The rows below come in pairs that one turn or mirror swaps. Which row does each named row swap with?
Q_998: [  9  16  10  38   6  -8 -36  12 -13  23  11  11  27  -5 -10  -4 -23 -23
 -13  20   1]
Q_109: [ 11  20   4   6   3  -9  10   5 -23  20  -3   5  15   8   0 -17 -11 -24
   1  22 -15]
Q_456: [ 25  17 -29  41  15   8 -14   0 -11  21   3  15   0   5  20   1 -18  -8
  15   6   9]
Q_138: [ 10  17   5  22  -1  13 -31   4 -12  15 -19  11  26 -23  -9   6  -4  -4
  13 -14 -16]
Q_530: [-16  12  17  -8  -5   6 -16   5  -4  15  13 -19  11  14  -3 -18 -24 -14
 -14   6  19]
Q_369: [  6   6 -13  21  -2  35  -8   8   3   0   5 -21   7   3  13  -4  -7  14
   7 -23  18]
Q_268: [ -2   8 -35  14   6   6 -10  -7 -13  20   8  -4   5   4  15  14   9  -8
  15 -12 -10]
Q_446: [  0  31  -1  24   4  15 -14  -3   4  14 -22  10   9 -10   7 -19 -29  10
   8  -7  -7]
Q_906: [ 18   4 -14  36  -3  33 -23   5   2  13  20 -11  20   0   9   7  -1  10
 -10 -24   6]
Q_792: [-10  13 -26  17  12  15 -22  -7 -10  15  -1  -7  -5   1  12   6   1   1
  21 -15   0]
Q_381: [  6   6 -11  14  -3  35 -11  10   6   6   6 -23  14   4  11  -3  -3  15
   2 -24  18]
Q_340: [-20  25   4   6  -1  12 -20  -1   3  24  -3 -13  -1   7   0 -23 -28   4
 -10 -10   9]
Q_950: [ -5  10  13  -9  -3   6 -16  13  -7  12  25 -18  33  19 -10  -4  -5 -23
 -15   7  17]
Q_668: [ 18  17   7  -6  -3  14  11  13  -9  -7  -8  -4  11  11   9 -16 -14  -1
  20  12  13]
Q_464: [ 40  20 -24  34  16  12  -7  -3 -20  13  12   4  14  11  17  11  -7 -13
  10   3  10]
Q_876: [ -5   5  20 -11  -2   4 -16  15  -6   8  19 -24  21  13  -5  -5 -11 -25
 -11  11  15]
Q_161: [ -6  12  15 -15  -2  13 -14  11  -9   5  19 -24  18  16 -12  -6 -11 -21
 -10   6  10]
Q_868: [ 11   8 -11  23  -5  36 -14   8   9  -1   3 -17  17   9  11   3   0  13
   4 -24  12]
Q_880: [ 13  16  10  42   1  -5 -33  13 -16  20  12  10  23  -3  -8   2 -21 -18
 -14  25   3]
Q_123: [  1   4 -23  30  -2  -5  -9  14  -9  19   2  13 -14  10  11  -4   2   1
  14  12   5]
Q_638: [  9   4 -10  31   0  34 -17   5   7  13  14 -24  18   0   9   4   1  11
  -5 -22   9]
Q_769: [-14  26   2   9   1  12 -19  -1   5  19  -9 -11  -6   5   4 -22 -27   7
  -9 -10  12]
Q_311: [  4   8  -4  15  -6  35  -8   6   8   3   2 -23   7  11  14  -4  -4   9
   7 -22  19]
Q_228: [ 15  28  -1   8   2 -11   4   5 -31  30   1   4  20  15   0 -13 -17 -20
  -1  18 -14]
Q_536: [ 10   3   8  -4   1  10 -18  21  -9   6  28 -24  34  10 -10   2  -1 -25
 -10  10  15]
Q_541: [ 47  18 -20  41  15  13 -11   2 -21  10  13   6  18   5   7  12  -8 -12
  10   4   4]
Q_731: [  7  29  -1  -3   5 -11   9   7 -18  18   1   8  14  12   1 -23 -17 -19
   6  21  -4]
Q_679: [-16  23  -3  18  -3  13 -16  -2   1  25  -8  -5  -1   4   1 -26 -30  10
  -7 -14  15]
Q_626: [ 13  13   8  43   6   2 -38   6 -12  33  16   6  23  -7 -12   1 -19 -15
 -14   6   1]
Q_318: [ 35  23 -20  39  22  14 -14  -5 -18  17  15   5  22   7  16   9 -12 -13
  13   0   5]
Q_939: [  2  26  -4  29   6  18 -12 -13  -7  18 -21  11  10 -14   6 -18 -25   2
   4 -14 -12]
Q_842: [ 16  20  11  -5   2   4   8  12 -12  -1 -10  -3  15  21   4 -15 -18 -13
  16  20   9]
Q_857: [ -2   7  16  -8  -1  13 -12  18  -8   6  16 -31  27  14  -8  -3  -5 -20
 -11  11  16]
Q_716: [  3  21 -20  10  -4  -7   4  -1 -30  35  17  -6  18   5   2   3   2 -19
  10   2 -13]
Q_245: [-14   0 -13  13  -9 -14 -13  13 -15  22   7  17  -2   1  -1  -2  -5 -12
   8  20  14]
Q_367: [-10   2  11  10  -3   2 -29  12 -16   4  -2   6  32 -19 -15   6  -2 -18
  10   6  -8]
Q_935: [  6  19  10  36   8  -6 -32  14 -18  14   3  19  18  -5 -10  -6 -24 -24
  -3  26   4]
Q_615: [-11  18  -8  22  21  13 -32  -5  -7  -3 -11   5   4  -1   8  12 -16 -11
  34   4   6]
Q_925: [ 11  19  10  -6  -2   6  12  14  -9  -5  -5  -8  13  15   5 -21 -16  -5
  17  19  12]
Q_486: [ -9  20   3  14  19   3 -35  -6 -12   1  -3   7  15 -13  -4   3 -31 -26
  18  14  15]
Q_145: [ 17   6  11   6   5  12 -20  13 -14   9  30 -16  38  11  -5  10  -3 -28
 -14   9   3]
Q_304: [  9  14   8  40   5   0 -38  13 -12  30  17  10  22  -7 -10  -3 -19 -19
 -17  14   2]
Q_682: [ 12   6 -12  27  -1  36 -25   9   6  11  12 -23  17   3   9   5   0  11
   3 -23  12]
Q_555: [ 36  17 -27  45  17  11 -11  -2 -15  11   5  10   9   5  18   4 -11  -7
  15  -1   7]
Q_539: [ 10   5  11  -6   4  10 -14  14 -12   6  24 -23  37   7 -10   5   2 -26
 -14   7  11]
Q_261: [ 12  30  -4  32   1  16 -19  -2  -9  20 -20  10  22 -10   3 -13 -27  10
   6 -15 -12]
Q_413: [  7   1  -2  13  -7  36  -6   5   6   0   5 -19   7   8  12  -6  -5  14
   8 -20  15]
Q_402: [ 36  18 -20  40  20  13 -16  -5 -19  14   8  11  11   7  19   8  -9  -8
   8   0   8]
Q_905: [ -7   9  15 -11  -4   9 -13  16  -8   6  18 -23  19  16 -11  -7  -7 -22
 -13   5  19]
Q_941: [  8  14  14  43   0   4 -39  10 -14  24  11  10  25  -8 -12  -3 -19 -15
 -17  12   5]
Q_981: [ 13  14  -1   9  -3  32  -4  11   2 -11  -4 -15   3  14  14 -12 -11  15
  14  -9  17]
Q_535: [-11  -3   8  -1  -8  -8 -19  16 -17   9   1   2  21 -11 -12   3  -3 -22
  15  23   5]
Q_616: [ 16  15   7  41  -1  -2 -37  18 -10  24  11  13  24  -5 -13   1 -17 -18
 -20  13  -1]
Q_675: [ 42  19 -21  39  17  18 -10  -1 -16  12  12   7  17   5  15   9 -11 -13
  14   5   5]

Q_530 is swapped with Q_981
Q_935 is swapped with Q_456
Q_261 is swapped with Q_228
Q_268 is swapped with Q_367
Q_123 is swapped with Q_486
Q_731 is swapped with Q_446

